In the rows, 128 means zero.
The rows of R fall into 4 groups, and each row is roughly a mix of its group's hidden directions.
R (164 x 12):
[[115 100 123 111 122 102 139 153 186 120 143 164]
 [135 128 101 102 110 106 147 100  98 150 110  77]
 [118 105 106 123 151 180 102 119 105 154 133 164]
 [159 100 121 177 120 180 143 122 122 133 147 137]
 [130  93  96 149 137 124 151  70 108 141 146 116]
 [165 126 143 102 103 143  87 107 151 137 105 162]
 [106 110 129  81 115 103 126 172 164 136 142 148]
 [120 125 123 160 192 162 129 121 122 111 156 137]
 [127 113  79 161 156 161 151 107 109 136 152 116]
 [159  96 128 137 133 142 118 110 155  97  91 172]
 [108 102  81 103 115 118 115  87 126 136 103  98]
 [118 140 123 169 143 103 162  89 103 147 156 109]
 [141 116 103 147 156 173 127  92 123 124 155 166]
 [132  94 136 178  79 144 139 116 135 114 140 103]
 [105 155 100 109 119 100 164 134 100 136 176 132]
 [145 127 163 130 112  83 117 165 153 106 101 105]
 [174 141 108 152 142 166 152 103 107 139 156 143]
 [142  80 118 155 104 134 119 110 141  94  95  97]
 [136 102 151 103  95 141 123 178 147 119  88 132]
 [114 149 142 136 109 115 147 192 164 128 150 122]
 [186 133 166 146 143 125 107 121 151 107 112 151]
 [ 98 155 105  97 149  97 141 162 160 127 140 153]
 [156 163 143  98 182 124 121 120 111 145 109 153]
 [144 170 171 131 109 132 143 149 148 161 159 146]
 [164 124 125 127 126 186 117 120 101 127 111 171]
 [100 143 112 114 100  91 133  97 123  84  97 139]
 [137 147  89 104 104 144 156 138 107 126 180 142]
 [145 174 152  86 152 107 118 106 115 124  94 137]
 [138 135 119 113 151 116 123  89  91 147  85 166]
 [ 95 129  95  83  89 139 132 159 117 139 134 105]
 [ 75 148 120 156 127 105 113  96 129 111 156 155]
 [162 149 164 168 148 133 149 108 122 164 151 135]
 [100 167 137 106 102  99 147 115 125  95 118  88]
 [ 96 158 151 116 131 121 123 185 166 130 144 123]
 [140  91 119 107  98 137 129 185 140 155 135 106]
 [178  92 154 127 122  86 120 107 146 128 105 138]
 [153  82 159 164 105 140 102 133 154 117 107 139]
 [152 139 158 150 117 126 129 177 181 130 116 116]
 [165 115 155 140 144 166 101 117 149 145  97 159]
 [129 177 179 139 147 102 148 139 123 122 118  99]
 [154  96 174 174  99 115 137 122 141 114 128 112]
 [129 172  81  99 112 152 129 119  90 119 143 131]
 [159 125 126 119 128 148 128 129 153  89  80 171]
 [172 135 179 158 148 119 154 130 126 150 148 137]
 [154  98 127 144 140 123 142 103 134 120 151  63]
 [ 74 100 101 112 111 126 116 120 108 150 107  93]
 [189 136 153 162 147 150 131 106 142 120 124 152]
 [ 77 168  86 117 128 125 157 130 109 117 141 133]
 [143 145  96 146 147 177 158 112 103 147 158 135]
 [ 94 102 104 117  92 118  98 119 140  91  95 114]
 [157 103 126 186 134 105 160 144 148 107 134 123]
 [ 81 149 103 112 116  96 155 130 114 133 159  96]
 [ 83  94  96 122 122 146 129 139  79 137 116 110]
 [149 141 183 130 132 116  95 161 147 117  97 144]
 [137 138 125 130 144  93 122 129 146  70 172 108]
 [168 155 158 151 134 164 139 136 149 159 152 148]
 [ 84 176 141  98 138 107 120 138 138 135 141  91]
 [129 147 138 131 154 135 138 149 110 188 171 141]
 [ 95  99 118 105 111 107  82 118 112 112  89 114]
 [135 151 117 145 158 148 158 136 114 172 174 144]
 [133  83 112 121  97 160  97 100 123 123  89 120]
 [128  93  98 120  93 137 121 176 152 144 118 159]
 [ 90 141 118  77 109  96 120 133 117 112 118  91]
 [ 78 133 119 104 144 136 119 120 108 128 138  69]
 [191 128 167 141 146 124 122 124 151 101 128 147]
 [137  98 113 157 146 173 124  89 148 115 102 104]
 [153 139 117 158 148 138 161  83  83 133 141 123]
 [148 148 109 136 132 121 148  96  73 127 155 163]
 [124 156 101 132 168 127 161 101  88 151 153 124]
 [102 150 148 114 129 145 112 171 158 118  82 108]
 [154  88 147 116 108 170  94 149 127 121 112  99]
 [ 90 160 155  93 137  87 141 156 145 116 126 118]
 [139 168 151 134 157 119 143 109 152 128 185 119]
 [101 166 103 139 136 155 131 113  71 135 149 120]
 [130 115  97 148 137 153 103  65 123 130 151 111]
 [ 88 105 152 138  92 100 111 173 132 124 129 105]
 [143  97 107 162 111 177 145 112  92 127 145 120]
 [154  72 125 180 130 135 127 143 144 123 103 125]
 [135 146 125 137 103 132 147  72 106  98 113  90]
 [153 131  89 105 147 148 144 101 111 160 167 148]
 [165 147 135 141 168 160 135 106  96 161 135 148]
 [105 144  83  84  96 123 139 146 109 132 161 139]
 [149 136 151 105 110 118 130 182 171 119 149 147]
 [ 98 151 149 114 117  97 143 182 156 128 149 115]
 [118 170 142  94 128 110 149 101 118 110 151  82]
 [107 167  98  87 159 117 145  96 105 144 126 123]
 [133 121 148 148 136 118 175 152 147 146 183 115]
 [ 71 160 139 116 132  86 116 131 145 122 111 103]
 [ 94 146 109 107 166 146  90 116 132 110 170 129]
 [156 123 120 133 112 143 144 174 151 161 175 117]
 [153  92 174 154 112 122  95 144 161 124 115 119]
 [170 154 165 140 151 100 120 118 134 110  96 158]
 [174  75 161 150 113 140 102 133 136 136 127 126]
 [ 93  99 120 127 123 146  96 166 113 152  86 142]
 [162 127 158 169 151 104 149 101  98 139 151 142]
 [ 78 127 131  99 110 103 126 170 145 121 127  92]
 [126 173 115 129 146 133 164 122 128 130 189 140]
 [137  73 130 104  88 128  92 136 129 128  97 132]
 [ 80 134 107  93 108 127 118 171 155 130 150 131]
 [ 96 165 112 112 168  81 136 114 130 145 137 111]
 [ 97 129 115 109 120 127 135 161 100 191 129 142]
 [ 89 142 105  72 120 130 105 120  99 138 154 118]
 [104 125  86 118 147 138 156 168 124 146 173 135]
 [151 103  82 134 116 164 127 126 142 148 169 153]
 [108 153 138 116  86 114 159 166 155 127 165 127]
 [182 117 134 161 144 129 127  84 119 120 153 151]
 [167 125 138 180 127 155 128 109  97 119  94 134]
 [158 140 133 157 155 151  98  83 116 107  99 138]
 [158 129  99 127 120 138 122  81 142 106 168 164]
 [125 175 162  96 112  86 123 147 152 134 123 112]
 [192 137 131 157 145 161 144 107 116 138 134 145]
 [151 176 170 121 119 120 114 170 114 134 153 122]
 [116 122  99  86  97 113 172 160 133 131 148 145]
 [166 160 157 128 171 137 144 137 125 164 147 149]
 [133 141 163 102 118  85 105 176 144 140 117 114]
 [133 136 181 111 114  85 101 137 152 121  98 140]
 [ 94 166 114  95 100 109 152 130 112 168 141 127]
 [135 131 170 126 126 116 120 162 178 104  94 114]
 [180 104 178 139 124 132 124 153 151 136 142 111]
 [ 91 127 115 101 129  88 145 153 177 127 138 150]
 [137 105 161 148 141 124  90 108 140 131  77 100]
 [123 190 168 100 154 112 127 138 137 126 141 129]
 [127 139 169 110 132  93  82 110 122 140  88 137]
 [133  82 127 148 107 156 103 126 132  91  84 121]
 [102 113 118 174 116  92 160 106 122 126 155 101]
 [152  87 108 157 153 171 112 114 130 138 136 161]
 [140 139 186 129 112  87 113 133 163 122 106 138]
 [111 166 164  99 138 114 142 160 111 169 117 116]
 [ 91 166 127 107 107  97 158 128 107  97 128 101]
 [141 116 113 115 152 155 109 167 162 125 115 178]
 [ 91  97  91 147 100 110 146 112 114  98 134  98]
 [118 104  83 152 140 128 158 130 114 156 176 123]
 [138 145 135 111 173 173 114  97 116 143 157 151]
 [142  90 122 185 129 152 141 110  97 144 149 134]
 [109 151 105 102 153 123 139  86  99 142 167 107]
 [141 174 162  93 159 136 116 132 123 145 145 163]
 [124 139  86  97  93 158 136 145 101 128 168 128]
 [156 180 153 150 161 131 146 134 130 108 136 163]
 [ 91 173 116  93 139 129 133 129 112 161 163 145]
 [146 109 137 152 128 178  83 108 114 119 101 109]
 [134 100 145 138 100 141 124 176 169 112 152 101]
 [121 122  98 157 135 149  94  67 147 117 133 122]
 [ 60 136 102 103 122 130 101 150 147 131 128 122]
 [171 137 159 167 150 143 154 135 148 150 155 142]
 [ 79 158  82 119 114 123 143 156 152 127 140 142]
 [ 82 121  80 115 106 122 149 159 142 111 153 127]
 [134 160 159 108 157 101 151 112  79 147 136 118]
 [161 143 143 128 142 131 126 129 137 129  52 125]
 [172  98 148 144 139 131  88  89 149 151 123 134]
 [128 148 169 126 134 102 120 155 175 113  88 122]
 [ 75 124 122  96 125 127 104 142 105 125 116  80]
 [144 131 182 132 127 106 128 178 162 133 146 134]
 [ 79 173 134 122 173 136 120 142 135 144 150 124]
 [ 87 174 104 121 149 101 128 118 133 140 168 114]
 [141  78 120 177 145 153 129 124 126  93 107 123]
 [175 132 152 148 141 133 131 111  84 162 116 101]
 [119 135 172 100 129 127 113 138 109 106  85  86]
 [157 104 115 174 121 174 138 103 144 109 128 107]
 [ 70 127 108 113  93 119 118 131 120 116  99  93]
 [ 86 100  89 108 112 119 169 141 136 141 155 132]
 [ 70 157  95 103 136 114 126 112 134 127 139  96]
 [155 145 187 138 140  96 123 143 157 138 114 152]
 [115 167 160 124 137  82 129 166 154 121 131 104]
 [158 114 144 110  96 165 139 179 151 113 115 131]]

Here is one row of each group, with its name. Which group are the others in?
[135  99  99 152 160 148 148 123 113 163 173 128] | K
[138 174 148 126 109 126 167 104 105 135 154  92] | J
[107 123  85 120 124 109 139  88 102 153 159  97] | Y
[171 100 135 172 126 154 108  93 108 140 138 121] | L

[182 154 172 126 147 111 131 124 150 102 141 139] | K
[115 171 102 109 158 133 152  89  95 130 131 105] | L
[143  87 155 149 132 146  94 124 172 125 107 101] | Y
[182 116 155 158 123 179 134 118 114 136 134 131] | J
[105  96 139 145 117 116 128 131 100 167 176  98] | Y
[171 161 156 146 147 129 152 138 147 123 122 175] | L
[110 150 101  66 120 154 126 160 111 134 140 117] | J
[ 88 100 134 106 118  78 103 139 111 130 119  95] | J
[128 106 105  67 125 143 160 157 106 117 128 144] | L
[153 129 167 113 129 157  86 159 148 164 125 132] | J
[119 118 119 113  75 159 123 169 153 110 132 154] | J
[110 111 134  94 129 132  60 140 141 128 115 101] | K
[165 155 165 148 174 136 137 131 150 134 143 156] | K
[124 182 154  83 107  95 136 131 134 144 133 120] | K
